In the rows, 128 means zero.
The rows of Z fall into 3 groups, and each row is roughly a mix of its group's hidden directions.
Z (115 x 11):
[[133  94 164 151  92 152 157 153 112 136 113]
 [131 128 156 152  80 153 171 122 112 106 124]
 [114 119  75  99 154 108 140 123 160 117 153]
 [141 132 175 107 142 110 123 126 167  95  98]
 [139 140  82 137 134 102 114  79 124 145 158]
 [154 154 153 145 167 118 130 146 167  97 112]
 [129 137 145 150 103  99 134 150 127 112 190]
 [ 80 163 132 140 173 125 134 130 142 139 158]
 [ 86 100  82 130 108 158 151 130 120 109 123]
 [177 126 130 140 102 132 105 166 114 100 102]
 [129 164 172 136 126 159 125 114 142 174 115]
 [163 129 169 150 135 148 121 128  93 136  85]
 [124 103 132 141 106 136 167 170 116  83 137]
 [168 140 148 173 101 120 111 115 160 147 116]
 [ 79 102 131 102 129 156 152 115 107 161 142]
 [174  95 122 123  86 137 125 122 112 126  88]
 [108 115 109 140 102 149 144  99  98 177 147]
 [ 97  91  85 103 137 152 153 107 112 136 136]
 [ 97 181 128  92 150 158 123 131 122 125 148]
 [102 132  87 154 114 136 144  80 138 127 158]
 [166 167 169 151 133  99 103 132 142 138 123]
 [178 128 152 144  90 131 113 163 117 114 109]
 [156 140 115 147 134 114  89  99 145 174 106]
 [ 95 105 116 128 177 110 102 118 146 164 131]
 [105 104 156 100 131 151 141 179 123 113 101]
 [158 129 146 168  95 143 157 164 127 114 107]
 [ 89 105 106  94 120 114  92 117 123 120 165]
 [146 100 104 132 131 102 101 109 124 172  89]
 [134  98  73 137 152  99 110 128 128 150 101]
 [140  96 139 163  86 111 135 144 149  93 147]
 [ 60 126 123 124 115 128 110 123 154 160 123]
 [124 135 126 100 153  98 152 116 139  71 150]
 [ 81 131 115 116 171 133 151 108 145 129 164]
 [110 139 125  95  87 145 160 125  86 102 126]
 [149 134 138 117  98 138 164 131  79  92 143]
 [104 106 151 125 104 156 165 166 107 103 140]
 [118 183 138 132 110 173 103 137 126 148 146]
 [147 133  88 144 136 128 120  74 109 161 141]
 [145 122  79 134 158  95 100 111 137 151 104]
 [ 96 131 100  85 139  98 114 138 108 127 168]
 [111 139 101 132 161 119 143  77 154 123 161]
 [ 86 137 149  97 164 128 128 123 129 130 177]
 [147 138 172 114 149 110 121 135 167  91 103]
 [172 128 154 145 144 154 114 105 124 142  81]
 [127 141 131 116 146 130  92  85 131 183 120]
 [140 132  91 109 166  91 109 146 152 123 158]
 [119  78 123 122 171 111 163 122 123 140 100]
 [114 134 174 123  92 160 154 149 117 104 149]
 [136 162 119 120  93 126  86 119 129 101 170]
 [132  90  82 145 144 107 116 136 128 160  95]
 [132  94 114 123 122  78  93  95 153 139 128]
 [136 126 148 152  87 144 181 122 118  98 139]
 [142 133  92  99 168  95  99 138 142 128 155]
 [119 130 111 125 147  84 110 145 145 130 186]
 [183 126 148 157 134 136 162 137 114  99 112]
 [159 129 144 132 109 141 174 130  86  92 125]
 [173 114 164 177 153 129 114 130 126 140 125]
 [171 153 150 159 111 116 106 102 158 148 115]
 [113 113 166 110 117 142 137 179 137 100  98]
 [102  76 111 102 143  96 113 100 124 129 146]
 [ 84 135 105  88  88 144 125 148 109 122 117]
 [144 132  97  99 169 112  79 135 142 145 125]
 [129 157 144 118 183  96 124 128 161 118 149]
 [143  88  83 155 136 101 120 141 132 146  96]
 [157 132 137 167 105 140 162 169 130 109 102]
 [ 71 117 109 129 104 135 165 115 160 126 134]
 [129  77  83 138 144 101 125 139 124 142  99]
 [118 106  90 117 152 157 138 101  93 162 143]
 [120 127 123 106 113 169 148 100 114 127  72]
 [ 89 135 128 157  65 138 128 140 129 113 119]
 [170 121 167 178 144 137 123 121 135 140 107]
 [159 161 143 157 166 113 133 145 164 105 135]
 [161 125  94 134 132  82  96  97 140 109 137]
 [167 125 139 150 180 126 126 110 143 139  90]
 [138 127  85 130 149 129 123  84 102 168 147]
 [129  96 113 121 147 111 120 116 121 178  81]
 [135 120 103 112 119 102 132  73 135 137 174]
 [104 126  86 136 128 121 147  74 145 128 159]
 [108 132 159 122 125 168 136 136 116 182 101]
 [ 71 111 110 126 103 128 157 118 150 127 160]
 [148 113  92 125 133  82 109 107 131  88 150]
 [154 132 111 103 175 118  80 129 124 147 112]
 [102 108 126 109 141 159 125 170 106 118  83]
 [165 173 131 156 100 148 135 160 124 111 114]
 [111 139 123 103 154 124  90  84 131 170 135]
 [105 123  82 142 105 130 143  88 146 102 154]
 [ 69 124 127 121 139 122  97 116 144 170 119]
 [117  96  97 112 133 104 140 138 112  74 154]
 [117 120 163 126 115 151 137 186 128 111  95]
 [ 77 117  96 124 109 124 155 125 165 122 155]
 [120 127 120  96 128 162 147  95 107 128  75]
 [119 132 166 140 123 152 132 187 124 123  93]
 [104 174 150 101 134 148 138 128 133  96 166]
 [ 79 120  98 113 106 120 147 121 154 124 169]
 [175 119 153 160 159 125  89 137 128 147 127]
 [162  88 110 122  78 143 134 115 115 113 106]
 [108 140  94 164 127 155 137 108 104 158 164]
 [108  98 158  97 125 159 140 169 106 133 106]
 [182 149 122 166  97 113 103 114 120 134 127]
 [147 122  95 129 137  86 123 117 137  75 154]
 [140 126 111 139 166 106  92 129 180 148 139]
 [168 130 152 149 122 124 170 137  96  93 141]
 [ 90  92  84 116 114 157 155 125 120 113 127]
 [ 75 125 129  94 174 126 144 129 149 116 134]
 [103 135 120  93  82 148 148 133  87 108 127]
 [154 120 179  85 144 105 113 136 132 139 105]
 [112  84 104 105 149  94 121 103 121 105 157]
 [ 94 153 159 156  95 131 119 170 132 120 109]
 [ 81 124 107 107 133 131  94 109 158 165 126]
 [122 128 154 152  84 147 178 116 116 106 131]
 [150  92 105 129 136  90 106 102 126 158  95]
 [161 141 148 143 117 161 144 100 137 125  76]
 [180 116 156  89 163 115 119 131 121 135 143]
 [ 90  89  86 105 119 155 151 124 116 114 131]
 [154 141 146 144  80 144 167 132 114  93 133]]

Here is one row from each group, named. Which group is each of the other rows in?
[120  62 128 142 113 104 153 148 136 108 124]
J
[149 128  95 105 176  99  95 146 139 132 143]
Y
[154 135 116 118 185 110 138  98 146 139 160]
V

[116 129  82 142 116 136 121 142  85 156 165]
V
[146 123  98 128 129  87 105 104 139  86 160]
J
[126 129 109 121 147  86 108 145 144 128 187]
Y
[112 130 166 152  79 158 153 123 108 125 111]
Y
[133 173 160 147 111 170 142 155 136 145 112]
J
[172 136 144 139 129 125 173 136  98  88 126]
Y
[165 117  91 167 138 109 120 134 134 151  89]
J
[162 166 168 157 121 105 102 146 142 124 116]
V
[133 126 131 158 100 166 110 147 112 179 110]
J
[160 143  94 158 117 118 111  81 114 152 139]
V
[187 125 157 166 150 136 110 128 134 136 111]
Y
